Each path below is one point turned by a fixed rotation once a step. After each direction that follows a path, write how fast that rotation turns it, in degrees each step (0 if it stays still).
Each turn is a multiple of 5 degrees from 10 to 175, or 0.
Each row of a path follows its step; steps can be skipped.
path 1
step 1: [ -2  11   5   8 -11  18 -26  -2  -9  -3   2 -10 -18  23  20  -3   1   2
  26 -10  12  29 -23   8  17 -23  -1  24  17 -14  16 -14   3 -20  -9  -2
  -8  22 -16  -2  13   0]
step 5: [  8 -12  -9  16   9  -7  15  -3 -19   4  -1 -12  28  -1   4   8   1   9
  19 -26  -3 -12  -4 -21   8  20  31 -14 -21   2  26  -1 -13   3  -7  19
  12  30 -21   7  -7  -7]
step 9: [-20  -2 -10  -4  21  11  34   4 -15  10 -14  11 -39 -12  -9 -23 -10  -6
   9 -10  -6 -23   1 -15   4  12 -10 -10  -4  -6 -19  13  -5  15  23  -3
 -11  -9  -5   6  19  19]
step 12: [ -9  -3 -20   9  18  26  12  -2  -4  16   7  -2  -4  12  -8  -4   8  -5
   5 -17 -21 -25   7 -10  -6   8  -9 -23   2  -5  27   7 -10 -20 -23 -15
  32  18  18 -11 -14 -15]
step 15: [ -6  13 -19  36  -4  46  22  11  -7  15  -1 -18 -12   2  -7 -13   8  10
  -6  19  -6  -9   9 -16   1  -1  10   3  -9   3  -8 -10  -5   2  11 -12
 -23 -23  -7   2 -11  24]
step 16: [-24 -22 -11 -12  -4  -9  24   1  -1  25 -17  29  -1  12 -21 -15  -4  -7
  15 -25  -3   6   7  16   6 -11 -15  23  18   1  -6  10  13  23 -10  10
   5 -15 -22  12  -1   2]
step 22: [  7 -17   2  19  12  12  32   0   1   5   1  13 -34  -1 -11 -16 -30 -14
  13  -4 -10  10  -4  -1 -11  -4 -14  -9  -8 -15 -16  11  13  20  16   2
  -1 -13 -10  17 -22  30]
step 26: [ 13  11  -5  -6   9 -16  26 -26  13   7  16  -2  10  13 -18   2 -13 -16
  20  38   6  25   1 -10   1  -7  -5   9   3  10 -10 -19  -1 -25  -8   5
   6   1  21  -1  28  -4]
Speeds:
[ -7  -6  -1  -6   1   1   0   5  -4   1   3  -1   7   1  -2   8  -2  -4
  -2  -5   1  -1  -4   1   3   1  -5   4 -12   6   1   5   1 -10   3   4
   4  -2  -3   2 -11  13] | 60
[ -1  -2   5   1  -4  -6   6  -2  -3  -3  11  -2   6   0   0  -5   6  -3
   4   2   5  -9   7  -3 -10   4   6   0  -8   1   3   1  -6  -9   4  -4
  -3  -3   0   4  10  -3] | 120
[ -5  -2   4  -5   0  -1 -10   1 -10  12  -2   2   3   2   1  -7   4   3
   7  -2  -3   5   4  -2   2   7   2   4  -4  -3   2   0  -8   8  -2   2
  10   3   7  -5   3   2] | 160
[-6  4  5  2  2  5 -5  5  6 -7  4 -2  7  1  2  1  5 -1 -8  5  1 -7 12 -1
  6  7 -8 -2  0  8 -6 -4 -1  8 -5  2 -7  1  5 -3  0  5] | 170
[-12  -2  -4  -4  -2  -2   3   7  -2   3   1   3   6  -2   1   3   0  -3
   0  -3   8  -4  -7  -6   4   8   1  -3   9  -5   4   8   8   2  -5   0
  -6   7   2   5   2  -8] | 160
[-1  1  0 -2 -7  7  0  3 -2 -1  5 -5 -7  2 -9 -8  4  6 -3 -5  6  6 -5 -1
 -1 -3 -7  3  0  0 -2  2 -4  8  6  2 -6 -4  2 15  2  3] | 55
[  8 -14  -2   5  -6  -2  -8  10   4  -6   2   0   2  -7   1   1   1   5
   0  -2  -6   1  -2  -6   9  -5   3   9   2  -3   1   1  -4  -5   0  -4
  -5   3   4  -3   6   2] | 110
path 2
step 1: [-11   8   6  26   6 -18  10   9   9   3   0  12   3  11  -4 -16  -2  10
   0 -10 -43   0  19 -21   1  -2  -3   9 -27 -12  -9  15  23 -10  -3  -5
  19  20   1   9   3 -17]
step 5: [ -5   7 -19 -14   6   4  26   2  12  -6  -3  15  14   4  24 -12 -12 -20
 -29   4  10  -6  13 -12  -1   5 -16 -21  11  19  11  -7   9   1 -10  11
 -25  12  -2  -6  15  28]
step 6: [-12   1  16   6  -8  -1   5  -7 -12   2 -23  -8  12   8   0 -18   6   2
 -19  -5  -1   3  19  32 -13  -4  12 -36   8  28  12   6  -5 -22  16 -13
   3   7  24   2  -2 -17]
step 13: [ -8   1  29 -36  -3 -23   5  25 -17  -8  14 -11   2  -5 -11 -19   6  18
  15  -7   1 -10  14  13  -8   3 -12   9   0 -14  14 -10   4 -10  -6 -12
  14  -5  -7  12  25  16]
step 21: [ -5  14 -21  -2  22   9   0   1  -5 -17 -16  26 -16  18  15  -3 -12   0
 -35  17  15  -3  22   6   9  -8   4 -20   7  13   6 -15  10   0  -5  -1
   9  10  -2  23  11  16]
step 23: [-10  33   7 -20   7 -11  -6  -9 -15   2  12 -11   4  14  -4  -1 -15  -6
  -1  21  18 -11  14 -12  -1  -2  -6   2 -19  22 -19   8  -6  30   1  -7
  17  -2  24 -20  -8 -19]
step 26: [ 12  -9  15  23  18  -8   2  14  19   1  -8   6   1  18   2  -3  -9 -17
  15 -11  -6 -17   5 -22   4  -4 -38 -20  18  -8   7  11 -11   7 -17   2
  18  13  -1  16 -13 -21]
step 29: [-19  -7   7 -22   6  -1 -13   2 -23   8   0 -16   2   9   1 -55   4  18
  14  -7  -7 -34   1  -3  -1   4  -8  -3  -2  -7  -3   9  -2 -17  -2  -1
   6  -7  -8  -7   6  15]
Speeds:
[ 10 -10  -3  -4   1   2  -5   0  12  -9   1   4   2   0   3  -1  -5  -3
   1   3   3   6  -5  -8   2   0   6 -10   6  -1   3  -8   2   1   0  -5
   9  -6  -2   2  -2  -1] | 65
[ -4   1  -1   4  -1  -4  -5  -5  -1  -1  -1  -5  10  10  -4  -1   3  -8
   3   7  -7  -4   7  -2   3  -9   2   2   7  -2  -4   0   2   1   9  -2
   4  -1  -3   2 -13   2] | 130
[ 6 -1  0  0  7  7  9  6  4  2  2  2 -1  8 -4 -5  0  3  2  0 -1 -3  4 -2
  4  0  7 12 -2  6  3  1  8 -7  2  0  3 -2  0 -1  4 15] | 90
[  4   3  -8   0   4   1   0   0  -2   4   3  -7  -2  -9   4  -8   3  -7
  -6   5  -2  -5   2  -4  -4  -5   1   4   1   0  -4  -4   7   8  -2   1
  -6 -17   2  -2   5  -3] | 160
[  2   2   2  17  -6  -4   2   8   7  -2  -6   0  -1   0  -3  -2  -3  -1
 -10   0  -5   2   6   5   9   1   2  -5   0   7  -2   5   0   7  -2  -2
   2  -1   2   6   7  -1] | 70
path 3
step 1: [ -5   0  16   4   4  -9 -10  24   1 -10  -2 -12  23 -11  13   0  -5  -2
  -8  16   2   2  -4  21  -4 -20  -8   9 -32   0 -22  -8  12  22 -40  28
   9  14  26   7  11 -13]
step 9: [-30 -15  24 -23  -2 -13 -19   0   1   7  20   2  -2  23  10   6  24  -1
 -16  14  -4  -1  24  -3  -9 -13  18   9  -8 -20  10  -2  -3  19 -30  19
 -10  12 -13 -23  12  -6]
step 16: [-37   8   1   7 -18  16   1  11 -13   6   6  37   6  -2   3  13  29  -2
  -1  -8 -23  -6  -9  -2   0  21  10  -1 -32  -9  20 -16 -12  -4 -19  -7
   9 -17  21 -15   0   7]
step 17: [  5   2  18  12   8 -16  12  25  -9  17  -7   0  -6 -21  -4  -9 -18   9
 -24  26 -24   5  12  -4  -2  -3   4  26  -5 -13  -4   8 -15   0 -19  32
 -11   4   6 -10  24 -32]
step 19: [  5 -17  15  -7  -2  -6   1   9 -14   1   4  21   6   5  11  -5   7   0
 -13  11 -22  11   9  17   9   6  13  28   1 -29  -2 -29   5  20 -18  37
  24  10  23   6 -19   9]
step 20: [  0 -22  11 -30 -10 -12   2  17  26  16  21  -7  -4  -2 -19  15  -3  -5
  14  21  10 -23   5  15  -8  -2   2  10   5 -11 -21   9   6   3 -15  -1
  -6  19  -5 -28  36 -12]
step 32: [-32  -8  -8   9 -20   0  16   0  13  24 -10  33 -10  14   6  16  12   6
  10  16 -18  -6 -11  22 -24 -11 -17   3   7   7   7 -22   2  17 -33  12
  12   1   1 -12  -1  12]
step 33: [  2   3  13  23 -15   1  14  19 -14   7  21 -28   6 -22 -13  17 -15  15
 -15  19   8  11   2  11 -16 -25   3 -10 -14 -14  -9 -14  16 -19 -19  -3
 -12  -3   8   2  33 -18]
Speeds:
[  8   6   8  -4   0   4   5   0   5  -6  -3  -6  -2   4  -7   0   1   4
  -4  -1  -3   3   2   6  -6   1   0   5  -5  -6  -2  -2   7 -11   4   0
   1  -4  -2  -2 -13   7] | 95
[ 0 -4  1  3 -6  2  0  1 -2  6 -4  8  2  6 -4 -4  1 -6  7  3  0  4 -1  5
 -6  6  7 -2  5 -6 -7  5 -2 -1  9 -5  1 11 10  3 -1  6] | 90
[ -7  -5   3   3   4  -6   3   0  -5   6   6   0   1   3  -7   8   3   1
   1  -4   0  -1   0 -10 -12   2   1  -3   7   7  -3   1   3  -8  -5   2
   4  -6   1  -9   0   7] | 65
[  7   1   2 -11  12  -7  -1  -1   3   6   1   6  -4   4   6   3   7  -3
  -3   1 -11  -3   5   2   2   6   7  -2   2  -1  -4   0   4  -1   1   0
  -4  -7   4   7   6  -3] | 35
[  0   3  -3  -1   1   7   8  -4  -5  -6  -1   3   1   2  -2   5   8   2
   3   5  -8  -8 -15   0   4  -4   0  -2  10  -2   5  -5  -4   4   4   1
   4  -5   4   0  -6  -1] | 135
[ -1  -2  -5  -7   4   5  -1  -1  -5   3   0   0   4  -4  -1   8  -3   4
   3 -11   6   5  -2   5   5   3   7   3  -7   3  -2  -2  -4  -3  -1 -14
  12  -5   2   4  -1  -2] | 140
[  7  -5  -2   1   6   2  -5  -6   1  -5   8   6   2   5  -1   3  -5  11
  -5   9   0  -5  -2  -7   7   3  -1   1  -7   1 -10   5   0   3  -1  -3
   0   7  -1  -4  -4   6] | 20
